Q:
array([[-0.70, -0.50, -0.61, -1.70, -0.70, -0.86],
       [-0.86, -0.70, -0.96,  1.64, -0.60, -0.94],
       [-1.44,  0.55, -1.73, -0.47, -0.44, -1.15]])
A: -0.44

Q:
array([[-1.80,  0.87, -1.37,  1.75, -1.82],
       [ 0.52,  0.16, -1.62,  1.62, -1.65],
       [ 1.91, -0.07, -2.06, -0.09, -0.60]])
A: -0.09

Q:
array([[ -99.6, -193.6, -229.9, -188.5,  -92.1,   36.3,  149.0],
       [ 143.1,  -46.4, -118.9,  132.2,   -7.9, -141.0,  114.4],
       [ -42.1,   96.6,  203.0,  236.7,  183.2,   63.2,  -78.5]])
A: 63.2

Q:
array([[ 13.356,  20.552,  15.854,   9.862,   8.103,   5.629,  11.753],
       [  5.629,  -0.627,   5.629,  12.668,  21.842,  11.345,  11.069],
       [ 14.121, -14.101, -14.324,  -4.196,   5.629,   5.629,   4.838]])
A: 5.629

Q:
array([[-0.89,  0.95,  0.08,  0.76,  0.73],
       [ 2.11,  1.91,  2.26,  2.22,  2.26],
       [-1.27,  1.10,  0.06,  0.88,  0.86]])
A: 0.88

Q:
array([[-1.22,  0.40, -0.68, -1.26,  2.06],
       [ 1.67, -0.30, -0.01, -0.13,  1.23],
       [ 1.25,  0.72,  0.02,  0.14,  0.06]])
A: 0.14

Q:
array([[ -85.02,  -61.03,  117.67,   22.81,   -0.74],
       [ 109.38,   36.06,  135.69,  -90.92,  174.74],
       [  14.66, -139.73,   96.14,   59.44,   59.72]])
A: 59.44
---
[ 50 -18  26  18   5  10] -> 10
[  7  -7 -18 -64 -29] -> -29
[-32   0 -38 -52] -> -52
[-14 -51   2  -1  -2] -> -2
[-57 -16 -37  28  -4   2] -> 2
[-15  18  44 -31 -68] -> -68
[ 22  16 -65 -46] -> -46
[ 35 -30 -22  68] -> 68
---
[ 11  65  66 -21] value -21
[  1   1  -1  53   2 -28  55] value 55
[ 48  41   8   5 -33] value -33
[55  6  5 35] value 35
[-57  38  33  -6  37 -15] value -15
[-32  59 -59   9] value 9
[-67   3  13  54] value 54
[ 39 -68  58  68  47  45] value 45
---
-68,65,30,47 -> 65

15,19,-17,-22,45
50,47,-13,27,17
-29,30,38,12,-34
-> 19

-59,9,-4,-27 -> 9

64,28,59,-31,-33
-21,24,8,3,-7
-> 28

-48,-37,50,57,-63,-29,17 -> -37

-46,-50,-27,63 -> -50

0,17,51,3
0,-5,-22,-3
1,-10,-48,-2
-> 17

-32,-43,-29,-26,66 -> -43

58,10,1,-5,0,23,14 -> 10

-5,8,-8,12,0
-11,35,-15,68,-4
-> 8
---
[[-0.08, -0.08, -0.02, 0.08, 0.15, 0.22, 0.04], [0.05, 0.05, 0.03, 0.13, -0.01, 0.07, -0.15]] result: -0.02
[[0.045, 1.236, 1.261, 0.916, -0.887], [-0.637, -0.896, 0.108, -1.119, 0.576]] result: 1.261
[[-9.44, -0.78, -3.81, 2.68, 10.62, 18.92], [-6.68, 7.83, 5.84, -2.98, 3.83, -13.03]] result: -3.81
[[7.7, 19.1, 7.7, 12.2, -6.0, -14.0, 1.5], [6.8, 15.5, 6.9, 10.2, -3.6, -9.5, 2.1]] result: 7.7
[[-12.178, -11.363, 13.298, -2.784, 14.575], [13.325, -0.214, 15.418, -10.828, 0.455]] result: 13.298
[[-0.609, -0.996, -0.613, -0.403], [-0.327, -1.642, 0.136, 1.069]] result: -0.613
[[-0.75, 0.45, -0.45, 0.66], [1.15, 1.68, -1.66, 1.88]] result: -0.45
---
[ 30  13  57 -29 -26  -2  16] out 16, 30

[[-20  49 -66 -49 -23]
 [-38 -36  25 -58  60]] out -23, -38

[[ -9 -64  56  19]
 [  5  21  -8  32]] out 19, 5

[[-15  11 -36 -54  23  47]
 [ 11   6   5  -1 -19 -19]] out 47, 11

[[-29 -11  -8   5 -66 -39]
 [ -7  43  -9 -11 -29 -31]] out -39, -7

[58 -5 56 -2 51] out 51, 58

[[ 18   3  -7  66 -43 -17]
 [-22 -30   5  23 -45  31]] out -17, -22

[-22  68  35  -6  19] out 19, -22

[-9 14 16 20 35 65 63] out 63, -9

[-13  49  45  32] out 32, -13
---
[ 0.14  0.06 -0.05 -0.15] -> 0.06
[-13.3 -15.2  -6.4   0.2  13.2  -2.3  10.1] -> -15.2
[ 12.4  -1.7  -4.3  15.4 -17.5] -> -1.7
[-0.097 -0.110  0.082  0.121  0.150  0.104 -0.011] -> -0.110
[ 0.417  1.166  0.980 -1.487  1.081  0.250  1.474] -> 1.166
[-9.757 13.474 -7.164 16.328] -> 13.474
[ -9.191  18.406   0.341  -5.311 -13.861   5.924   2.736] -> 18.406
[ 0.155  0.007 -0.138 -0.043  0.005] -> 0.007
[ 0.878 -0.073  1.176 -1.056] -> -0.073
[ 16.6   9.8 -11.7 -16.8] -> 9.8
